In the rows, 128 means zero.
One turn moves each row of this set onto another row. After a few examples, where does it send each row asked below?
k_796: [103 135 120 149 123 135 134 109 102 146 133 140 143  94 121 139 106  95
 147 129 113  89 106]
k_967: [113 113 117 151 142 123 128 107 122 146 137 143 132  86 111  99 125 115
 145 130 117 100  94]
k_399: [104 139 116 152 121 131 137 118 112 145 119 135 159 100 139 130 107  96
 141 128 111  90 101]
k_452: [109 106 131 146 144 125 127 107 130 150 129 129 140  98 111 104 139 111
 143 122 112 101  86]
k_525: [ 93 126 133 146 142 128 116 115 134 145 144 135 134 114 141 163 118 104
 109 107 114 103  99]
k_287: [136 119 128 146 144 122 137 113 126 143 141 102 119 116 158 128 149 118
 146  96  98 105 150]
k_197: [117 127 123 148 131 100 124 108 134 150 135 120 143 100 143 127 154  94
 116 109 106 128 115]
k_34: [ 88 123 119 141 151 120 131 111 101 143 149 123 120  94 141 135 147  92
 129 143 117  97 109]
k_961: [132 145 147 147 157 154 138 131 139 153 152 142 113 120 133 144 117 105
 115 115 117 100 136]
k_671: [138 113 147 154 138 152 149 128 148 144 151 138 124 114 163 112 111 117
 113 126 116 102 136]
k_125: [141 120 127 145 158 139 132 103 134 139 121 119 113 112 132 106 140 128
 158 107 123  97 135]
k_657: [ 90 122 119 154 153 130 132 124  91 137 154 118 132 101 142 133 136  99
 140 141 103 115 112]
k_350: [150 126 134 152 157 116 135 110 136 145 124 116 114 120 135 119 150 122
 149 100 124 113 129]
k_709: [130 137 149 154 145 158 152 140 131 158 151 136 121 116 131 150 108 111
 134 119 113  89 126]
k_801: [129 130 121 164 166 133 140 118 102 138 145 113 103 104 151 126 143 128
 151 112 123  84 134]
k_504: [ 97 113 132 142 145 118 121 110 125 139 150 141 129 118 136 156 117  99
 106 108 106 117 100]
k_316: [147 127 147 159 131 140 166 133 128 149 137 141 144 105 145 121 109 106
 121 117 126  85 142]
k_563: [106 138 131 157 118 128 127 118 108 156 141 136 143  91 128 134 106  91
 142 126 117  76 109]
k_77: [129 122 136 152 151 159 151 134 133 151 151 139 116 128 135 151 116 108
 112 108 106  95 137]
k_943: [128 123 151 153 151 148 153 133 145 135 147 135 128 116 165 139 111 121
 106 119 127 104 127]
k_646: [135 128 135 160 147 141 150 135 144 140 155 140 126 106 165 119 117 125
 103 117 120  93 140]
k_689: [137 130 139 164 144 149 150 128 146 145 143 136 127 115 171 128 114 128
 107 115 122 106 129]
k_933: [116 106 138 155 125 107 127 112 137 144 140 145 151  97 150 108 111 108
 105 115 127  91 108]
k_104: [128 119 139 132 155 127 147 102 120 148 133 105 121 116 159 135 158 120
 137 104 111  98 146]
k_68: [108 115 117 155 130 106 137 115 118 141 136 113 157 101 140 136 150 100
 122  98  96 114 108]
k_674: [119 105 128 158 118 107 130 110 132 140 144 143 150  92 149 101 108 113
 119 119 113 104 105]
k_609: [124 126 124 161 156 136 135 107 109 129 143 113  98 109 160 127 145 123
 145 122 131  85 137]
k_76: [152 128 145 153 158 124 130 105 129 151 132 120 112 111 134 104 144 120
 150 102 127 105 133]
k_44: [103 120 122 157 126 133 137 119  94 151 132 137 151 108 124 133 102 106
 149 123 108  81 112]
k_203: [141 130 138 153 137 151 167 123 119 158 131 146 136 108 142 122 114 111
 120 121 126  76 142]
k_355: [147 122 137 157 148 129 126 105 136 153 138 120 100 116 129 111 146 126
 153 106 121  93 129]
k_367: [128 120 128 152 170 130 135 112 100 127 146 116 100 114 145 122 140 107
 146 115 125  89 146]
k_179: [116 121 106 160 144 116 128 114 128 153 130 138 131  87 113 103 141 117
 138 123 119  94  96]
k_538: [140 141 132 163 132 163 157 127 121 143 133 139 132 107 142 127 108  99
 130 123 124  90 146]
k_78: [113 110 134 159 130 105 125 126 130 143 152 138 145 107 159 106 107 104
 116 126 106 104  95]
k_188: [135 142 139 142 132 155 161 126 129 157 137 139 137 101 142 125 118 108
 127 125 116  77 151]
k_28: [137 121 134 143 138 121 143  99 120 146 131 109 119 119 151 135 159 111
 135  99 116  94 153]
k_957: [129 125 137 135 151 121 147 110 113 144 134 100 116 116 160 137 155 110
 152 119 113 102 143]
k_349: [ 90 126 118 145 148 120 131 109  92 129 152 126 127  95 142 143 133  88
 129 134 113 111 111]
k_614: [120 107 122 159 151 121 133 119 114 151 135 141 140  99 105  92 132 111
 140 126 115 108 104]
k_52: [100 117 132 139 152 120 125 119 121 146 137 146 138 128 123 147 115  90
 110 112 109 100  95]
k_654: [ 96 123 129 160 153 119 123 114  95 125 148 121 130  95 141 123 136  85
 133 134 124 109  99]
k_42: [132 138 154 151 149 154 145 132 126 165 156 137 111 124 141 147 114 103
 122 120 111  97 132]
k_219: [121 107 132 169 128 110 125 116 124 134 135 140 157 110 153 105 102 114
 119 112 121 112 110]
k_783: [ 94 111 145 140 146 129 117 113 121 144 144 132 136 132 141 151 110 103
 122 117 107 118 104]
k_358: [111 114 122 144 141 116 136 110 128 142 125 121 159 111 139 127 147 107
 118 109 103 139 118]
k_312: [117 113 120 143 128 102 131 106 134 146 137 127 150 101 136 128 142 105
 116  99  96 128 112]
k_328: [134 116 122 159 167 120 146 119 109 136 140 117 102 108 144 115 144 128
 154 121 127  83 128]

k_104 moves to k_689
k_316 moves to k_328
Now these:
k_609 moves to k_961
k_452 moves to k_399
k_179 moves to k_563
k_287 moves to k_671
k_783 moves to k_358
k_504 moves to k_312

